In the rows, zero is written as 128.
The rows of Y fall into a few groups, which share some directions, and each row is roughly a mix of its group's hidden directions, except one row that fits no group.
Y:
[[131,71,123,163,163,106,136,137,129,92,144,106],
[142,98,96,146,116,108,122,181,155,89,108,128],
[113,120,141,191,135,102,129,100,155,109,165,135],
[148,160,108,72,134,144,125,149,80,130,115,142],
[107,114,115,131,103,118,90,140,64,154,107,130],
[148,137,122,154,158,111,59,108,132,104,135,141],
[113,188,135,120,103,126,99,111,85,143,141,150],
[165,147,111,96,126,166,136,114,88,172,124,134],
[81,99,107,128,105,141,101,171,111,140,94,133],
[153,160,110,160,104,108,106,96,106,137,175,115],
[82,111,115,153,134,117,108,118,142,185,125,161],
[115,84,170,167,103,107,153,115,154,112,125,111],
[152,121,121,107,108,122,126,160,173,81,109,94],
[109,134,131,76,119,88,144,148,110,100,124,171],
[94,111,155,157,111,104,152,80,157,137,151,141],
[145,116,158,111,117,99,171,141,158,138,106,79],
[104,110,118,77,173,112,168,142,132,154,125,134],
[127,99,104,147,101,97,119,152,80,123,156,162],
[147,120,111,134,130,143,91,136,139,204,116,131],
[140,87,140,65,118,142,154,147,148,143,105,129],
[143,155,116,60,120,141,139,129,89,149,109,127],
[127,129,108,184,106,101,162,148,124,125,140,172],
[132,130,147,161,108,147,145,127,186,84,119,152],
[140,123,127,90,145,128,106,127,64,163,150,143],
[148,140,111,78,144,131,118,165,106,159,129,173],
[141,118,151,126,90,137,142,149,173,80,94,122],
[100,141,167,169,99,133,151,92,167,123,133,132],
[175,164,155,87,139,155,143,101,128,109,116,144],
[132,163,136,176,133,162,137,87,109,120,158,152],
[98,115,102,119,124,118,173,109,191,128,131,142],
[148,81,128,74,112,130,156,149,156,110,133,146],
[159,150,160,93,158,140,163,103,161,114,107,140],
[114,82,160,146,109,145,170,144,105,99,148,109],
[118,173,144,141,132,149,149,93,177,95,137,113],
[136,120,107,73,147,143,84,121,92,127,128,97],
[163,129,147,103,158,148,177,135,159,106,141,155],
[119,103,166,135,144,107,88,91,91,118,161,119],
[92,161,172,166,147,131,108,118,134,155,96,128],
[139,67,115,84,104,141,140,148,121,143,118,100],
[118,131,133,142,97,117,179,127,99,173,146,165],
[136,145,158,180,116,152,131,81,159,147,113,131],
[125,75,165,101,117,127,160,133,166,115,117,152],
[132,106,150,156,149,138,147,135,193,100,102,133],
[119,136,115,83,126,116,112,124,85,189,131,119],
[154,167,108,84,132,151,130,106,80,147,142,135],
[97,154,104,157,114,113,192,125,111,128,149,139],
[132,119,105,127,145,132,155,164,165,87,99,88],
[128,121,162,136,143,141,175,100,176,124,143,162],
[147,154,139,86,140,181,163,106,126,114,154,123],
[92,98,115,161,139,102,141,145,116,90,173,118],
[136,96,97,169,142,99,146,123,122,100,177,120],
[130,131,174,137,133,114,80,76,146,151,129,139],
[127,66,122,110,156,114,130,175,159,129,138,120],
[108,139,135,115,153,173,143,75,145,162,151,136],
[124,155,156,96,140,172,139,101,161,145,106,95],
[115,113,162,168,117,98,161,109,170,147,126,102],
[123,175,172,134,138,144,140,107,160,128,88,154],
[129,75,138,95,155,115,145,144,174,151,112,133],
[115,101,154,194,119,103,146,104,157,120,132,124],
[148,126,115,66,99,124,121,169,121,96,129,109],
[79,120,91,96,124,97,149,152,103,152,121,108],
[116,131,171,84,129,154,73,107,123,133,138,117],
[111,166,103,146,113,160,93,102,97,104,127,161],
[116,146,152,120,125,151,74,144,94,121,85,104],
[129,142,135,126,109,84,148,124,67,127,163,151],
[139,96,101,154,133,149,145,170,180,119,131,103],
[154,154,159,92,140,159,141,103,151,127,86,153],
[135,144,165,96,147,152,108,85,108,174,135,129],
[116,78,163,139,118,131,141,126,185,120,103,141],
[131,113,133,71,154,108,123,127,71,147,124,116],
[133,91,142,187,142,118,108,142,170,109,146,128],
[102,94,173,165,97,121,152,102,140,109,140,110],
[139,144,135,149,143,131,194,96,125,172,121,132],
[110,115,109,172,145,74,107,127,101,158,114,140],
[141,136,134,75,126,124,152,134,177,138,131,175],
[114,144,118,179,137,124,105,107,77,137,128,89],
[160,144,130,91,176,122,167,102,126,140,162,131],
[136,87,143,137,176,159,126,158,159,98,124,147],
[159,121,135,129,142,132,105,134,183,178,95,133],
[158,171,106,75,151,146,124,108,119,149,115,149],
[164,143,117,73,152,153,142,158,97,123,130,150],
[140,130,108,120,152,177,99,142,172,147,92,114],
[143,96,122,58,98,134,142,153,139,129,136,146],
[133,165,118,77,96,134,120,113,82,157,131,136],
[131,117,124,99,112,132,131,118,62,171,152,146],
[157,112,128,96,144,165,102,168,146,134,84,137],
[149,162,86,101,159,114,119,129,81,142,149,114],
[128,161,146,100,145,155,120,90,91,171,148,137],
[95,104,171,174,169,111,108,137,133,119,113,119],
[129,154,122,127,146,109,141,108,125,180,125,189],
[139,82,81,107,114,110,123,144,103,136,170,110],
[137,111,113,160,114,140,119,99,144,166,69,110],
[103,148,173,178,138,133,129,101,156,128,94,138],
[124,123,97,155,146,159,74,135,111,115,151,167],
[126,130,112,131,150,96,121,128,70,170,153,155],
[133,100,133,145,106,161,83,173,136,111,92,129],
[133,141,169,105,140,141,153,105,171,123,81,152],
[109,169,142,88,151,154,156,99,144,113,154,150],
[122,167,157,140,123,122,123,76,77,113,115,136],
[130,100,118,142,165,156,118,119,192,145,115,107],
[149,67,119,92,125,121,155,151,143,97,146,132],
[121,71,136,88,99,142,123,167,149,143,116,121],
[127,112,158,119,114,88,179,139,145,115,122,81],
[146,120,111,173,100,108,92,150,105,140,93,99],
[115,115,114,152,149,90,119,117,121,189,130,167],
[115,135,112,130,151,104,117,120,68,173,142,158],
[148,173,105,92,112,114,141,107,76,149,128,133],
[165,159,103,113,127,149,136,102,94,179,114,132],
[155,174,129,89,130,159,125,94,122,152,101,153],
[160,133,175,140,116,173,145,109,152,135,89,116],
[127,137,165,114,119,114,181,121,139,97,147,174],
[147,97,124,147,144,127,107,157,106,88,184,129],
[96,138,126,125,102,143,205,147,125,132,134,121],
[118,140,170,140,147,130,150,118,187,126,101,161],
[108,93,124,101,130,162,105,131,115,180,108,160],
[124,164,145,163,99,145,125,136,153,78,142,160],
[147,128,148,152,111,145,144,131,188,86,109,103],
[116,118,151,147,117,134,163,67,162,149,152,131],
[163,156,101,156,130,137,111,109,99,179,134,103],
[126,111,92,137,105,135,131,187,131,76,128,131],
[99,125,114,144,96,113,104,146,172,74,122,118],
[103,134,146,185,126,94,138,105,169,125,114,150],
[135,104,142,56,126,130,125,161,152,133,114,150],
[133,129,146,97,160,120,86,108,77,152,154,134],
[144,151,99,128,160,125,63,115,103,111,144,142],
[120,87,156,142,95,123,178,153,160,126,110,117],
[95,154,150,140,104,142,184,90,131,151,140,125],
[136,90,147,180,149,136,107,139,151,98,161,143],
[130,146,104,165,164,84,131,94,94,132,151,138],
[99,149,128,146,84,73,125,109,157,111,109,122],
[135,145,115,55,155,106,155,135,134,143,109,127],
[110,97,132,176,105,94,102,150,110,106,100,109],
[146,103,104,126,132,122,77,175,127,83,125,132],
[132,109,131,105,155,102,118,111,56,124,130,107],
[131,100,161,128,126,96,173,140,162,142,118,86],
[122,102,115,149,95,100,105,138,83,124,161,166],
[113,115,168,120,128,138,167,103,79,159,157,123],
[136,152,121,134,149,147,75,91,88,119,158,142],
[152,144,90,90,97,127,133,117,76,126,159,127],
[115,89,158,130,143,139,129,165,185,124,99,129],
[139,129,128,132,157,122,60,98,143,95,124,106],
[148,144,144,84,99,148,149,151,124,71,133,115],
[133,134,129,92,133,179,139,98,92,168,146,142],
[131,103,139,189,144,104,123,128,170,107,157,119],
[131,112,83,101,121,135,116,187,102,95,132,125],
[145,142,99,118,124,165,73,132,100,158,125,157],
[163,134,88,143,121,147,156,141,176,91,145,130],
[114,111,137,162,166,112,138,128,192,103,119,131],
[151,124,153,81,176,151,159,127,152,130,109,146],
[152,162,93,171,130,149,145,128,178,109,134,127],
[120,127,118,129,79,121,137,152,80,105,132,79],
[103,123,136,125,109,134,140,66,128,172,165,127],
[123,132,172,94,133,143,98,77,122,163,129,112],
[116,172,119,144,137,123,115,126,196,104,105,127],
[131,81,97,111,146,120,122,185,149,139,151,112],
[130,163,120,71,114,145,152,113,87,149,108,124],
[168,155,127,98,132,166,94,117,132,153,97,158],
[99,101,164,185,117,117,140,120,166,110,123,125],
[114,115,122,185,130,133,109,128,84,120,129,79],
[132,180,147,165,169,121,132,97,141,104,113,145],
[110,141,151,118,137,133,106,78,78,141,167,128],
[109,157,94,139,133,135,142,104,69,118,167,134],
[172,93,126,139,154,152,145,130,136,122,165,81],
[117,144,114,153,147,117,113,113,63,152,136,90],
[137,107,141,133,95,120,127,157,176,80,100,109],
[125,156,117,70,151,115,130,163,103,102,138,157],
[136,100,111,138,139,90,96,149,76,113,158,148],
[125,135,139,87,96,136,159,83,106,144,170,129],
[160,125,172,88,137,169,145,132,139,116,91,140]]
Here is one row of each group, with its name. Which group are the others in?
[114,184,140,154,92,137,111,99,91,117,137,142]	<9>
[146,152,138,98,158,148,170,107,165,123,165,144]	<130>
[145,124,81,170,130,103,145,146,90,122,146,161]	<14>
[98,90,116,158,108,95,130,163,110,121,155,93]	<132>

[126,129,144,113,154,117,80,102,75,137,163,136]	<14>
[118,88,130,158,153,179,99,125,109,157,133,105]	<130>
[201,138,150,99,150,141,145,129,138,116,136,107]	<132>
[102,141,148,128,135,102,181,104,140,74,131,122]	<132>
[141,158,65,120,127,116,85,144,148,119,108,145]	<14>
[143,134,122,64,116,144,133,162,108,128,86,112]	<132>
[125,108,124,160,82,156,90,156,89,126,131,111]	<132>
[121,117,124,132,136,76,186,133,108,169,130,134]	<14>
[105,108,148,134,153,114,153,108,146,157,141,190]	<130>
[128,84,161,150,103,119,164,142,170,122,104,112]	<14>
[140,83,156,143,172,146,129,152,167,103,131,145]	<132>
[90,121,117,139,166,135,117,98,189,132,118,110]	<130>
[146,93,152,80,115,151,81,158,117,137,123,132]	<14>
[122,99,166,114,91,155,149,159,170,123,106,116]	<14>
